[[ 16.4  19.9 -38.0  27.8  42.8  21.5 -28.8 -35.4]
 [-14.6  69.2  51.6 -48.4  -2.7 -16.6 -37.1 -32.3]
 [-49.4 -36.9  21.4 -34.5   7.7  45.5  32.9 -30.2]]
->
[[-30.2  32.9  45.5   7.7 -34.5  21.4 -36.9 -49.4]
 [-32.3 -37.1 -16.6  -2.7 -48.4  51.6  69.2 -14.6]
 [-35.4 -28.8  21.5  42.8  27.8 -38.0  19.9  16.4]]

[[-30.4  20.5  -2.3  -1.0  10.5  10.9  11.9]
 [-16.2  19.9 -23.8 -14.5   2.0   4.2  20.4]
 [ -0.2  36.6 -36.2  59.0 -28.9 -38.3  -2.1]
 [-18.7  -7.3  20.9 -28.7  21.5  26.3   7.1]
 [-43.4  39.7   0.3  12.2 -18.3   8.1  13.6]
 [ 26.7 -30.5  22.9 -15.7 -11.0   9.3 -19.6]
 [ 31.0 -34.3  17.1  -3.1   9.8  -5.0 -15.3]]
->
[[-15.3  -5.0   9.8  -3.1  17.1 -34.3  31.0]
 [-19.6   9.3 -11.0 -15.7  22.9 -30.5  26.7]
 [ 13.6   8.1 -18.3  12.2   0.3  39.7 -43.4]
 [  7.1  26.3  21.5 -28.7  20.9  -7.3 -18.7]
 [ -2.1 -38.3 -28.9  59.0 -36.2  36.6  -0.2]
 [ 20.4   4.2   2.0 -14.5 -23.8  19.9 -16.2]
 [ 11.9  10.9  10.5  -1.0  -2.3  20.5 -30.4]]

[[ -3.2 -25.5  33.7 -19.2  -8.7  -1.6]
 [-26.1 -41.6  68.3   3.2 -33.2  -6.7]
 [  6.9 -12.4  15.6 -19.6  10.6   9.4]
 [-20.2  13.5   7.3  52.4 -35.6 -22.7]
 [  3.1   6.7  -8.7  -5.7   2.9  -2.6]
 [ 33.8  16.6 -54.9  -7.6  39.6  24.3]
 [-30.0 -34.0  36.5 -54.4   1.1  -7.7]
 [ -1.3  41.6 -57.8   0.4  20.6 -12.4]
 [-18.5  -6.3  21.6  -2.4 -17.1 -13.9]
 [ 18.5 -15.0  12.3   2.2  -3.8  17.0]]
->
[[ 17.0  -3.8   2.2  12.3 -15.0  18.5]
 [-13.9 -17.1  -2.4  21.6  -6.3 -18.5]
 [-12.4  20.6   0.4 -57.8  41.6  -1.3]
 [ -7.7   1.1 -54.4  36.5 -34.0 -30.0]
 [ 24.3  39.6  -7.6 -54.9  16.6  33.8]
 [ -2.6   2.9  -5.7  -8.7   6.7   3.1]
 [-22.7 -35.6  52.4   7.3  13.5 -20.2]
 [  9.4  10.6 -19.6  15.6 -12.4   6.9]
 [ -6.7 -33.2   3.2  68.3 -41.6 -26.1]
 [ -1.6  -8.7 -19.2  33.7 -25.5  -3.2]]

[[-51.7 -48.1  42.5  54.9]
 [  7.5  16.0 -12.9   3.0]
 [ 45.2  46.5 -36.8 -53.1]
 [-29.9 -28.4  46.4  52.9]
 [ 68.9  72.4  -6.7 -19.6]
 [-66.5 -67.2  48.7  54.1]]
->
[[ 54.1  48.7 -67.2 -66.5]
 [-19.6  -6.7  72.4  68.9]
 [ 52.9  46.4 -28.4 -29.9]
 [-53.1 -36.8  46.5  45.2]
 [  3.0 -12.9  16.0   7.5]
 [ 54.9  42.5 -48.1 -51.7]]

[[ 10.1  32.4  13.1 -62.0 -68.6  13.5 -10.2  -1.8  15.6 -47.3 -15.7  35.1
  -52.6  -0.3]
 [ -3.3  -7.6 -14.1  30.4  31.9  -7.6   7.4  -4.2 -14.9  24.3  16.0 -14.9
   19.6   4.1]
 [  5.8   6.8  -8.3   6.7   3.1  -6.0  10.1  -8.8 -17.4   5.9  19.4  -3.8
   -8.4   3.9]]
->
[[  3.9  -8.4  -3.8  19.4   5.9 -17.4  -8.8  10.1  -6.0   3.1   6.7  -8.3
    6.8   5.8]
 [  4.1  19.6 -14.9  16.0  24.3 -14.9  -4.2   7.4  -7.6  31.9  30.4 -14.1
   -7.6  -3.3]
 [ -0.3 -52.6  35.1 -15.7 -47.3  15.6  -1.8 -10.2  13.5 -68.6 -62.0  13.1
   32.4  10.1]]

[[-27.6 -11.0  -4.3]
 [ 10.0  62.7   1.9]
 [ 38.0 -12.1  -3.1]
 [ 36.0 -12.8  -2.4]
 [  2.3  20.0 -26.5]
 [  4.2   2.6 -40.2]
 [  0.5   3.6  48.1]
 [  0.8   2.5  48.3]
 [  0.4  -7.4 -32.9]
 [  7.5 -69.7  -4.0]
 [-32.6   2.9  -0.6]]
->
[[ -0.6   2.9 -32.6]
 [ -4.0 -69.7   7.5]
 [-32.9  -7.4   0.4]
 [ 48.3   2.5   0.8]
 [ 48.1   3.6   0.5]
 [-40.2   2.6   4.2]
 [-26.5  20.0   2.3]
 [ -2.4 -12.8  36.0]
 [ -3.1 -12.1  38.0]
 [  1.9  62.7  10.0]
 [ -4.3 -11.0 -27.6]]
